In the data rows, the value 128 means zero.
Two rows play each game, the first against the second. How much does the first row win by? 15 is about a draw, 30 a big win and 0 a big loss. Wins can go round in a circle: one row can beat a second, the second a third and the third the first. Each row has two weighted sums of its numbers, A and B, taken from their middle values. A row wins by its A times the other's B, less its B times the other's A.
[150 111 127 137 139 117 144 115 124 112 169 104 134 151 106 121 138 143 149  98 102 159 150 138]
[143  88 108 108 136 171 151 125 151 124 144 101 126 156 148 140 120 101 129 136 142 134 123 123] 13
[161 118 126 124 153 123 115 128 138 131 141 114 101 142 114 139 136 131 154 114 145 123 126  98]
[104 135 110 124 141 118 139 114 153 121 116 128 112 133 134  99 162  94 147 119 125 153 137 118] 14
[172 129 121  88 118 178 187  97 132 122 146  73  92 161  79  94  91 131 116 176 132 137 105 112]
[123 136 136 141 137 119 116 128 128 138 110 117 128 141 124 125 115 124 132 130 121 131 124 139] 17
[131 115 159 102 166 128 116 111 118 161 139 165  56 135 167 170 104 141 138 126  94 119 122  94]
[120 135 117 102 143 135 118 108 136 123 136 144 115 107 126 149 148 121 139 160 154 159 149 134] 19
[114 129 145 122 132 113 130 129 112 120 122 146 100 123 130 124 114 127 155 141 105 139 135 158]
[141 133 132 126 128 134 139 131 161 132 111 130 126 121 149 150 102 117 122 147 160 120 114 122] 14
[161 122 142 133 137 135 109 127 100 120 120 146 136 131 101 117 152 118 127 138 130 110 132 120]
[156 128  93 108 145 185  89 101 135 111  59 105 143  99 127 106 160  65 103 165 187  94 126 122] 20
[129 158 133 155 152 164 100 102 156 105 142 125 119 105 162 204 112 148  96  78  99 175 108 111]
[ 90 137 164 181 160  97 143 197 100  66  95 119 158 105 161 154 110  97  54 154  86 168 125 180] 6
[108 129 106 124  95 170  98 142  97 138 148  99 158  82 141  90 135 106 172  87 123 104 168 117]
[145 112 144 104  96 101 181 141 164  96 122 145 117 189 114 169 140 154 147 220 134  97 104 185] 4
[121 128 148 141 132 109 144 111 149 112 131 128 145 124 124 120 120 143 112 127 100 110 123 133]
[125 132 128 117 123 103 159  99 136 145 145 139 111 151 129 125 130 129 138 121 127 125 130 122] 15
[123 129 137 119 117 176 120 121  96 122 132 127 151 122 116 122 143 133 115 135  88 117 131 164]
[145 136  92 127 141 109 129 127 107 147 100 154 136 128  92 124 167 109 118 152 140 104 100 138] 12
[135 107 159 102 119 139 134  91 113  98 128 127 122 153 120 122 109 100 116 141 150 160 150 132]
[137 106 134 102 143 137 113 100 138 107 149 148 163 146  93 128 112 140 160 160 164 110 127 134] 14
[134 128 129 159 136 111 127 113 129 108 134 126 117 115 132 139 112 145 121 107 116 146 140 135]
[140 123 115 177 134 137 113 125  96 135 148 106 131 106 108 126 132 127 132 123 140 138 138  96] 14
[130 115  93 142 155 126 127 107 119 123 133 133 139 149 101 114 193 118 109 124  93  93 131 136]
[134 144 145 111 100 139 127 142  98 110 148 138 132 139 108  90 165 150  91 128 107 134 145 134] 15
[123 159 142 125 120 126 105 141 105  91 131 110 130 137 116  94 151 109 122 134  96 121 148 126]
[139 108 136 135 118  83 222 167 149 226 132   3 118 143 221 103 185 134  68 133  79 130 122 199] 13
[109 101 129 125 168  96 111 170 153 135 130 150 117 112 166 132  89 117  85  71 147 157  82 122]
[141 129 114 112 116 108 134 153 142 136 141 100  90 111 138 131 109 115 102 134 159 142 111 126] 19
[104 135 111 129  70 159 140 117 199 208 101 162  96  63 151 146 133  97 177 119 140 118  66 105]
[123 189 110 166 100 110 146 120 104 128 122 132  84 100 120 119 100 122 127 113 125 125 169  74] 21
[127  97 166 117 101 142 129  95  80  91 157 124 171 157 128  84 147 143 129 104 152 154 139 126]
[146 108 123 104  99 140 128  94 133 154 103 150 115 113 151 149 158 109 127 135 128 127 117 127] 5
[171  83 124 126 134  95 226 189 130 220 150  20 121 133 205 124 173 124  63 145  86 133  80 197]
[126 143 110 113  97 115 168 137 152 151 109 152 107 129 157 117 123  72 146 109 126 113 125 112] 14
[135 134 145 114 118 130 133 144 152  84 112 121 100 152 118 171 132 132 127 166 145 123 113 162]
[137 150 123  96 120 134 120 121 117 122 140 176 170  97 106  92 167 108 135 165  76 142  82 192] 22
[125 126 117 144 153 129 107 144 131 134 128 100 125 151 132 126 128 146 150 112 141 126 111 112]
[133 138 112 127 134 109 135 127 135 125 121 105 126 141 122 114 134 124 147 126 115 132 142 127] 17
[157 116 136 130 134  98 135 127 127 106 132  98 136 136 133 125  97 133 109 139 129 125 110 156]
[119 137 167 134 100 127 138 162  88 120  94 124 146 136 138  84 110 138 107 125 121 113 122 156] 18
[128 158 141 130 131 124 111 132 126 116 143 143 129 123  99 112 127 126 156 140 129 126 124 134]
[150 125 116 143 130 128 121 123 133 125 144 115 116 119 142 134 131 119 152 109 132 124 134 125] 15
[123 142 132 118 113 135 115 133 130 129 140 143 140 135 123 124 127 137 109 124 144 125 126 125]
[119 133 135 129 152 138 124  96 129 115 111 140 141 128 106 127 103 143 137 112 117 143 128 139] 15
[113 127 112 140 139 129  97 134  96 143 133 114 153 104 150 118 144  98 133  60 123 125 154 116]
[ 96 117 132 123 142 142  96 155 134 151 131  99 135 124 136 140 134 137 120 104 141 132 106 121] 14
[127 134 100 161 139 125 107 126 154 147  87 132  91 103 118 138  80 135 113  90 173 142 137  75]
[161 133  90 176 119 123  79 129 137 133  96 150  95  96  73 137 118 142 147 143 158 106 126  99] 19
[123 107 121 114 126 125 140 142 155 126 141 105 113 137 142 144 116 136 115 105 134 144 122 132]
[116 143 119 169  87 119 124 117 103 109  99 139 126 129 112 104 149 125 132 143 110 114 142 118] 10
[103 167 184 110  67  90 121 192  76  98 110 155 115  87 124  78 137 118  89 163  96  90 143 157]
[131 136 126 134 114 112 122 118 123 110 124 121 134 154 115 114 107 130 132  95 118 132 137 129] 19
[125 137 152 116 117 136 119 103 116 104 136 131 151 162 121 112 176 127 126 115 123 156 132 149]
[117 119 133 126 100 126 134 112 119 126 131 159 140 106 117 126 134 131 157 108 127 132 128 134] 13
[148 122 112 132 135  90 147 117 110 133 122 120 130 144 105 102 144 142 136 104 137  90 127  96]
[138 125 102 140 158 134 113 115 138 145 107 121 117 153 156 154 114 124 132 130 106 127  90 130] 15
[138 119 138 131 103 114 117 142 138 127 115 117 157 128 140 131 120 149 139 131 153 140 131 148]
[133 132 136 136  99 143 160 144 148 142 138 131 137 156 155 102 138 122 107 129 138 101 134 134] 16
[128 137 124 140 138 141 117 121 119 142 118 158 129 162 116 136 119 103 128 147 106 116 129 139]
[133 120 118 121 158  90 121  93 119 122 140 171 138 132  96 103 194 133 126 101 106  72 165 106] 14
[144  93 159  65 140 104 158 102 118 148 140 138  82 151 113 148 137 178 171 146 114 115  95 171]
[139 114 124 121 147  85 142 110 106 143 155 124 129 170 101 136 118 118 123 131  98 122 165 127] 8
[119 132 154 145 135 173 130  84 130 175 138 159 107 136  97 153  76 151 122 100  85 118 117 125]
[125 128 144 134 110 114 150 107 141 104 153 122 153 150 151 112  96 118 115 147 112 130 152 129] 13
[118 153 109 155 109 125 142 101 149 132  93 145 152 132 137 136 100 103  69 125 128  96 153 123]
[ 98 131 152 165 137 151  96 115 124 129 114 139 103 110 134 130 127 100 125 134 146  86 115 132] 19
[117 117 116 114 114 136 112 121 132 113 147 110 135 145 120 108 141 118 136  98 107 130 151 140]
[103 125 113 127 131 135 141  95 180 147 121 172 161 163 159 142 126 104 125 136 147 126 126 140] 16
[ 77 167 120 158  91 151 156 118 146 142 123 167 147  72 138 125  94  96 119 129 127  81 171 120]
[125 138  92 109 145 166 134 136 147 134 152 181  86 110 100 163 177 182  69 160  79 222 215 134] 26
[162 128 102 188 118 141 119 132  97 142 116 117 103 109 134 145 101 124 141 121 144 110 134  81]
[147 131  96 154 119 139 110 111 139 162 124 125 116 106 108 167 123 132 129 127 130 113 116  88] 11
[129 103 131 118 134 138 126 140 144 152 150 105  94 124 156 185  91 140 105 114 165 110 108 122]
[122 159  90 146 124 135 104  87 135 124 122 131 173 143 105 138 132 148 134 113 133  94 121 141] 14
[135 136  99 132 125 131 123 127 122 145 131 118 131 100 131 159 144 147 119 117 115 133  99 119]
[129 121 108 114 126 155 110 107 127 117 135 131 143 140 121 112 155 125 149 104 136 146 146 103] 13
[108 140 166 122 131 137 118 128 105 111 117 164 132 127 115 100 110 167  95 103 149 108 164 121]
[129 118 134 124 116 122 141 124 114 113 129 134 119 135 130 140 138 134 122 127 136 141 117 116] 15
[126 119 134 143 164 123 136 153 136 138 117  96  96 105 131 142 132 119 139 139 143 135 118 121]
[139 144 121 115 153 107 131 145 163 137 147 169 133 108 106 125 137 139 147 141 134 138  92 168] 13
[133 130 127 162 143  97 131 122 108  96 115  93 128 120  95 109 159 139 134 111  74 123 151 139]
[167 118 114 104 108 129 122 120 155 126 124 126 139 150 139 130  85 111  87 146 165 121  98 130] 17
[144 145 133 138 151 107 104 147 154 137 121 126 104 136 131 147  73 134 131 133 177 135 106 123]
[136 138 145  83 121 152 132  99 131 153 135 152 148 105 125 149 166 175 115 115  90 137 123 144] 16
[121 131 149 122 137 112 122 114 132 110 133 154 134 135 123 116 138 122 134 143 134 121 137 129]
[136  98 113 116 117 141 152 132 127 135 110 144 148 156 128 122 126  79 112 162 127 129  95 146] 18
[133 112 105 135 132 123 130 115 154 148 143  99 134 123 141 153 129 132 132 134 138 146 127 135]
[116 135  97 130 124 157 136 132 159 139 127 132 108 135 125 151 140 142 144 115 130 145 149  93] 12
[130 162 125 141 143 124 101 157 144 128 125 119 118 102 152 158  89 139  85 128 150 116 107 132]
[150 126 124 131 119 110 105 142 117 125 124 152 124  87 130 137 101 124  89 127 120 130 103 130] 15
[141 115 134 135 136 104 133 103 114 138 147 128 142 134 121 127 142 151 144 110 130 112 122 116]
[131 136 140 122 100 126 113 113  91 119 138 119 154 126  98  96 150 119 137 143 122 122 134 136] 17
[138 107 118 142 105 127 145 142  99 139 115 160 150 135 112 107 124  95  99 142 135 105 116 125]
[120 142 125 134 117 153 106 132 131 145  97 119 118 130 127 146 114 119 117 128 141 112 110 131] 15
[129 136 120 122 119 146 123 129 128 130 119 108 135 117 140 123 105 145 119 113 144 130 101 135]
[151  72  68 121 128 127  84 103 187  79 135 151 101 101  56 131 178 138 115  68 119 162 149 124] 13
[111 123 139 182 104 152 140 206 127 111  65 114  87 103 111 111 140 130 125 173 142  92  97  71]
[138 122 120 107 108 136 116 118 126 123 108 134 148 131 144 123 137 109 105 128 133 128 127 131] 18
[123 136 118 137 134 158 125  83  74  78 112 100 166 134  91  93 112 120 119 139 100 119 161 129]
[149 121 130 119 166 127 114 116 133 136 164 115 135 142 133 154 114 127 136 130 157 111 116 123] 16
[128 121 123 116 111 134 146 104 126 137 123 120 146 138 184 115 119 141 126 141 106 132 111 150]
[160  89 104 139 157  97 128  90 135 156 148 146 142  93 119 118 170  79 154 168  95 203  90 189] 15
[128 125 139 106 126 134 131 108 140 125 127 122 133 139 119 135 140 135 143 129 139 145 113 137]
[122 112 170 168  96 112 155 163 118 143 147  84 113 120 170 104 107 147  80 125 134 132 146 140] 14
[125 107 111 121 136 139 124 118 163 137 117 127 104 152 144 138 140 112 125 128 170 127 123 114]
[116 162 139 104 134 143 156 136 153 164 109 167 162 126 152 112 143 117 129 102 164 118 139 127] 18
[134  98 153  70 125 151 150 118 158 155 146 143 111 157 123 155 113 146 121 161 116 148 109 106]
[155 100 166 125 111 113 136 111 104 102 123 103 152 154 131 109 111 142 109  96 132 140 180 131] 24
[149 121 107 156 133 114 106 119 136 116 111 124 151  95 108 120 147 122 151  83 107 140 148 138]
[146 126 127 131 122 125 119 160 118 101 150  97 131 133 136 124 107 140 123 127 127 121 140 156] 16
[149 142 141 127 175 172  92 125 126 148 129 168  76 133 155 156 143 132 175 104 138 129 114 102]
[ 95 153 121 142 128  73 134 123 114 138 118 127 127 123  93 107 143 158 126 120  90 111 142 122] 20
[126 138 114 125 131 146 111 111 150 134 122 134 105 114 113 136 167 139 142 120 139 138 120 126]
[118 115 160  99 146 145 154 121 116 118 126 133 118 155 119 128 126 142 125 150 107 167 167 105] 15
[137 147 161 147 143  98 136 143 119 110 147 127 116 152 124 118 107 134 148 127 105 138 141 154]
[142 119 121 146 136 119 127 153 108 139 110 111 145 128 147 136 101 106 112 130 139 124 111 117] 16
[133  95 155  86 125 122 145 113 125 121 143 130 129 126 132 144 128 111 149 159 127 145 117 150]
[210 204 163 138 106 132 255 171 116 157 143  89 105 234 137  61  75 194 114 127 101 179  54  81] 11
[124 145 135 133 140 123 115 120 161 123 105 139 139 119 124 131 128 143 132 153 163 101 108 126]
[151 171 150  91 127 147 193 149 111 123 138 124 120 187  85  91 134 188 118 127  71 190 151 107] 13
[ 89 112 138 157 148 110 128 149 123 111 105 119 113 105 110 104 143 107 167 148 116 111 140 125]
[119 135 112 120  64 173 128 139 105 138 136  92 164 122 161  80 127  74 202 155 146  63 165 121] 21
[143 116 146 127 118 130 140 159  97 122 117  77 118 150 101  98 122 152 121 131 125 117 130 147]
[138  98  98 142 103 145 140 159  98 140 109 131 156 138 123 113 175  98 143 124  93 127 102 154] 23
[154 156 129 159  86 119 112 105  72 123 132 166 122 118  81 113 112 119 123 157 134 103 148 103]
[126 122 116 161 160 130 140 117 157 145 138 121 106 108  99 118 163  97 134 120  93 127 116 129] 8
[146 126 129 123 108  82 109 118 118  91 128 128 145 120  88  81 142 117 141 124  87 143 146 153]
[126 162 154 127 123 119 128 148 117  92 134 119 152 147 122 138 129 165 119 130 121 123 134 153] 16
[143 140 103 152 111 115 110 124  98 132 115 136 125 122 105 113  94 130 123 144 161 130 128 106]
[117 124 121 161 126 113 140 148 141 121  96 167 144 169 124 143  84 106 116 140 127 104 147 137] 19
[133 141 121 130 143 122 112 137 110 105 133 141 124 138  99 110 147 112 141 143 126 138 126 140]
[132 137 108 133 134 124 100 145 126 135 125 133 139 125 107 118 137 112 140 132 145 131 105 121] 17
[127  91 149  98 155 155 150  84 112 123 149 129 114 148 149 176 116 149 111 122 100 172 168  75]
[113 119 141 155  89 141 110 136  64  97 160 147 139 113  95  76  71 118 147 150 156 110 129 128] 16
[118 127 121 135 180 111  85 152 158 183 127 157  92  93 170 171  88 127  77  29 120 145  80  88]
[129 112 119 106 141  88 146 131 142 159 114 147 110 112 117 128 127 159 139 127 137  96  87 137] 22
[136 116 133 120 141 124 129 129 139 117 140 112 120 141 133 146 132 124 127 113 131 159 112 149]
[114 132 129 130 127 106 136 140 107 103 123 132 103 139 112  95 143 117 118 145 130 127 136 132] 13
[154  97  63 157 149 124 130 134 137 148 107 103 171 139 155 166 134 108 139 116 130 146 110 127]
[130  86 118 124 126 149 151 142 147 111 123 136  91 151 113 109 137 119 121 137 105 169 165 143] 11
[149 136 113 110 121 124  81 136 124 120  52 113 114 141 157 131 114  97 123 154 170 121 119 120]
[127 122 130  87 126 105 140 118 128 131 128 123 125 142 148 140  86 143 129 126 135 131 111 137] 17
[129 133 149 149 118 144 136 114 138 136 122 125 127 147 130 123 115 148 117 112 135 122 138 111]
[102 105 154 169 104 125 123 127  52 163 165 123 111 141 115 112  98 127 140 134 119  92 123 120] 16
[129  80 148 107 150 133 142 144 122 151 140 115 106 172 132 162 123  96 135 140 146 151 112 108]
[144 175 121 146 122 120  94 137 100 126  89 138 119  78 120 136 100 138 107 138 147 114 118 109] 12
[149 105 137 102 143 140 130  95 120 120 159 137 147 140 143 125 111 139 121 144 132 131 115 151]
[145 124 108 144 140 103 126 129 105 137 113  94 125 145 152 135 113 146 143 111 124 106 121 135] 14
[131 149 138 111 142 131 108 133 120 126 117 152 135 121 117 131 144 132 126 125 135 136 120 136]
[112 137 137 128 117 134 125 139 108 119 129 128 146 112 110 113 126 119 165 117 118  99 140 131] 16
[122 131 157 118 111 153 126 167 140 118 138 145 120 111 143 176 127 164 125 136 109 164 142 146]
[159 129 124 129 135 120 146 155 136 145 119 114 118 159 112 131 121 144 117 123 121 154  75 111] 15
[152 121 127 146 180 136  96 105 115 135 130 173  98 125 165 147 146 126 132 109  96 126 124 129]
[138 113  94 124 123 135 128 147 135 136 134 126 128 140 142 150 124 106 130 123 163 142 105 122] 14
[140 138  98 156 130 131 100 103 115 156 100 132 116 124 144 133 126 142  93  92 156 132 146 112]
[111 189 162 152  99  87 129 145 122  91 127 136 142 100 142 110  94 132  87 161 107 148 140 145] 14
[121 108 142 192  93  81 178  96 107 152  61 144  95 126 160  81  87 145 119  72 149 101 185  84]
[132  99 118 112 153 128 112 151 142 120 146 121  95 136 163 131 121 115  99  52 122 148 101  96] 28
[ 60 109 147 129 106 141 155 178 125 115  84  94  93  99 110  79 183  55 106 150  94 110 142 113]
[128 160 115 116 115 146 168  83 122 103 110 103 154 136 170 115 116  95 121 131 120 145 162 111] 16
[109 122 107  92  80 139 167 161 186 200 134 128  74 106 167 116 136 108 118 147 137  86  91 129]
[136 115 124 106 128 135 125 142 124 109 149 152 139 134 105  81 164 132 148 135 122 130 149 152] 8
[ 80 108 143 169 141 125 161 126 160 132  75 105  68 103 110 116 139  76 167 130 118  98 153 112]
[111 187 121 151 102  76 164 180 179 147  75 157  71 122 186 106  76  82 159 117 151 108 135 106] 15
[124 127 104 141 160 132 100 127 133 141 130 130 141 110 127 130 108 141 142 118 175 110 124 125]
[153 126 131 126  99 131 150 129 160  97  89 111  78 140 147 160  99  94 117 191 161 126 115 152] 13
[140 138 114 143 124 137 135 124 108 158 144 106 167 107 106 112 172 130 144  98 105 111 160 102]
[129 111 146  81 131 143 114 100 135 136 138 149 118 131 161 182 152 155 127 112 142 143 106 142] 17
[ 13 173 176 173  98 156 128 125 164  61  89  74 178  36 166 117 124  95  91 218 135 169 127 132]
[135 124 132 112 103 122 127 118 103 108 134 137 140 138 117  85 132 121 148 123 104 132 163 138] 16
[131 117 123 106 128  94 148 109 103 126 145 122 147 165 100 110 134 131 162 133 117 127 141 153]
[132 143 149 117 105 117 138 133 132 120 154 128 139 139 135 102 115 113 150 150 137 126 149 138] 14
[103 134 131 130 146 176 110  97 148 159 117 140 147 139 118 137 165 132 130 111 110 144 113 114]
[126 158 130 155 129 115  93 140 120 119 115 116 121 111 139 139 112 127 124 133 148 122 106 134] 14
[134 123 137 121 151 126 120 140 154 149 121 128 125 128 132 163 118 134 100 137 154 121 116 133]
[156  77 137 136 170 100 176 116 132 200 134 112  56 132 227 158 164  86 116 151  73 181 114 140] 17
[130 123 126 124 131 126 106 154 111 119  96 135 136 102 116 125 140 146 125 112 149 110 107 129]
[139 112 114 139 114 116 145 134 133 126 107 127 145 147 177 160 118 138 130 149 111 138 109 130] 13
[154 127 137 123 119 134 142 110 114 110 150  97 121 157 111 119 147 117 159 133 120 168 137 129]
[140 138 101 122 126  89 159 118 123 128 152 124 116 136 121 127 149 130 134 119 116 109 154 112] 11
[125 142 143 123 117 129 123 126 121 116 118 123 135 132 113 114 147 128 152 163 111 126 113 153]
[139 100 136 111 103 132 128 133 123  98 141 109 146 155 100  97 126 147 145 122 123 107 105 139] 21
[122 107 148 129 105 109 112 131 124 109 133 141 162 127 142 111 121 131 133 132 129 126 137 146]
[144 137  88 129 113 152 124 111 104 141 157 102 141 135 145 126 149 136 126  90 126 128 161 115] 18
[139 159 108 159  95 120  92 117 120 111 101 142 124 102  87 127 148 146 106 124 151 114 124 108]
[127 145 153 135 128 144  99 148 126 123  96 143 125 117 121 123 122 134 151 158 158  93 104 126] 19
[138 120 112 169 133 117 114 136 128 108 125 107 125 102 133 128 127 141 151  97 145 140 163 126]
[117 132 135 101 113  98 130 126 127 108 117 137 137 153 119 113 121 118 130 143 136 134 108 174] 15
[126 138 106 152 135 136 133 134 134 115  98 118 119 121  99 131 130 129 128 120 142 133 126 110]
[164 109 150 118 104  86 150 139 114  98 170  84 126 170  94 106 116 158 136 140 127 118 119 142] 13
[113 126 165 138 122 115 146 138 103  79 148 104 143 115 162 129 102 121 117 148 116 162 137 144]
[139 168 117 124 125 107 114 131 112 117 119 133 129 129 130 146 127 135 139 118 155 132 136 142] 15
[101 121 131 121 150 156 131  97 154 134 126 117 137 139 108 128 145 114 129 143 123 155 118 149]
[127 130 113 125 130 125 136 150 125 119 158  88 129 126 121 150 110 151 137 106 157 110 111 113] 15
[135 160 136 111 137 134 112 108 113 115 113 118 115 128 139 133 145 141 106 137 125 151 130 112]
[123 128 120 141 118 111 100 121 132 129 108 137 137 143 146 144 141 141 133 130 109 140 100 131] 18
[134 140 126 142 130 104 108 116 109 112 123 110 155 141 102 118 152 131 121 118 101 115 143 148]
[134 108 166  92 150 159 110 163 179 134 177 105  95 131 176 232 102 152 101  87 140 154  97 107] 16
[134 152 134 170 146 110 115 152 122 124 123 126 121 116 122 157 122 127 118 123 156 136 118 119]
[ 43 114 143 145 122 128 120 142 169 139 129 196 143 118 143 183  78 149 113 128 182 106 153 140] 14
[145 117 117 143 136  49 159 102  92 156 141 145 148 134 122 139 140 175 120  66 137 103 161 112]
[138  93  98 115 152  63 150 106 123 142 158 161 156 145  79  90 161 129 145 147 123  95 117 119] 9
[ 52 218 204 154 148 101 134 132 112   0 143 157 112  80 188 150 154 107  76 190  49 206 175 170]
[135 125 144 144 146 154 137  91 152 163 103 174 130 145 111 153  90 141 121 124 110 138 103 145] 8
[108  87 130 154 156 130 137 159 131 111  85 101 125 121 115  81 145  85 146 138  93  93 117 142]
[ 98 108 136 106 102 125 133 119 138 123 145 142 163 160 121 114 120 126 131 126 150 127 133 134] 19
[121 102 153 103 111 114 144 145 137  97 139 108 156 167 120 108 137 137 117 131 125 119 111 132]
[189 139 110 152 132 130 112 104 101 166 165 160  89 134 163 130  96 107 117 109 149 150 126 129] 17
[158 158 117 164 142  69 222 213 137 205 104 120 141 188 141 105  96  84 123 144 128 112  94 118]
[116 107 141 103  98 132 160 120  90  99 153  99 156 142  87  76 133 150 137 141 110  89 150 139] 15
[133 139 149 110 122 141 135 139 139 133 117 168 117 130 120 142 131 155 119 153 135 158 109 146]
[163 164 103 167  87 136 117 140  77 133 124 152 131 101  90 138 131 142 125 139 104 105 172  98] 11
[154 147 144 157 126  94 136 187 145 130 122 101 105 121 143 138  86 176 124 123 164  74  98 141]
[124 132 163 127 122 129 113 128 130 126 132 141 142 145 117 112 139 144 149 137 118 112 132 126] 15
[134 132 134 132 137 130 112 132 113 129 115 128 131 111 116 122 135 137 125 137 127 118 126 127]
[141 144 101 146 128 115 122 134 139 130 156 107 112 160 136 124 117 106 141 100 121 132 145 110] 14
[ 82  93 155  24 160 166 181 108  90 140 136 126 109 165 160 179  85 138  90 161 110 163 190  22]
[141 105 137  94  80 112 133 138  66  88 146  96 111 103 119  95 139 104  52 137 113 145 158 145] 29
[137 141 103 147 141  96 135 141 126 118 129 115 114 159 108 111 116 128 147 103 115 143 138 142]
[103 133 135 103 169 128 135 125 126 132 142 113 111 143 130 175 107 158  81 123 131 152 145  70] 19
[115 126 129  98 115 138 143 129 163 152 151 158 135 113 124 130 125 122 155 152 127 139  85 161]
[132 111 119 148 147 124 130 145 163 116 127 126 106  98 104 107 135 139 147 132 104 130 154 129] 17
[129 117 143 121 145 149 124 100 125 119 149 105 129 139 122 176 115 138 116 109 153 168 133 123]
[172 164 147 129 111 124 135 148 109 106 148 104 126 180 122 103 113 156 114 114  99 150 121 122] 15
[145 111 102 128 134 126 170 124 150 162 156 123 110 145 121 141 145 144 157 121 134 127 150 115]
[ 93 123 106 184 128 109 142 143 137 126  66 143 117 121 144 127 147  86 159 140  75 107 130 126] 20
[121 168 125 166 143 137 105 128 146 126 121 122 144 113 113 124 170 145 142 108 128 138 109 128]
[135  93 107 151 167 117 132 122 172 161 130 149 117 101 116 155 170 111 132 151 140 153 102 158] 15
[113 143 103 156 139 139 137 116 152 123 124 135 137 138 134 122 124 115 147 117 122 114 148 121]
[127 128 125 164 133 114 133 129 102 138 106 109 128 126 128 115 121 153 110  90 135 134 153 118] 15
[113 146 138 160 127 132 111 131 124 140 130 139 113  85 157 123 132 126 152 135 143 135 118 134]
[100 121 145 111 104 154 143 111 127 164 120 134 140 110 124 117 140 114 153 161 107 111  80 158] 16
[151 141 138 117 149 140 120 134  75 103 147 126 143 124  93  98 143 137 119 121 107 116 141 152]
[111 150 113 125 109 156 113 134 126 121 135 142 154 104 113 111 178 103 134 117 139 118 138 112] 16
[129 151 136 187 121 144 118 115 108 125  88 126 127 106  82 125  90 116 130 145 153 102 157  91]
[132 141 115 150 138  93 132 126 141 127 131 112 116 126 135 143 125 137 115 109 146 123 141 122] 11
[120 122 122 119 153 122 151  94 144  94 130  95 140 160 126 130 108 135 114 163 105 148 119 150]
[ 47 116  87 174 105 114  73 180 127 115 118 168 146 103 149 183 102 154 128  85 123 134 196 151] 16
[141 119 130 118 127 124 137 143 130 129 149 140 122 123 110 152 150 138 102 140 117 132  85 133]
[100 185 213 151 125  97 145 136 103  42 117 111 127 108 134 128 123 147  85 163  71 161 178 117] 13
[135 146 122 123 105 138 120 124 151 133 132 133 125 135 145 140 137 121 130 142 156 154 119 153]
[117 135 145 112 101 135  78 140 101 138  93 157 120 107 102 106 113 113  99 163 169  89 113  93] 15
[112 144 163 141 103 151 109 123  67 127 115 126 181 110 128 100 133 131 130 102 145  99 163  95]
[112 154 149 106 113 127 117 125 112 121 105 144 142 111 104 124 144 168 147 146 128 104 111 147] 15
[165 106 102 126 172 145 117 102 135 133 141  98 133 126 123 145 104 132 150 130 155 127  95 118]
[123 142 137 163 136 126 123 115 162 163 123 181 103 144 160 165  96 130  94 115 122 108 135 144] 20
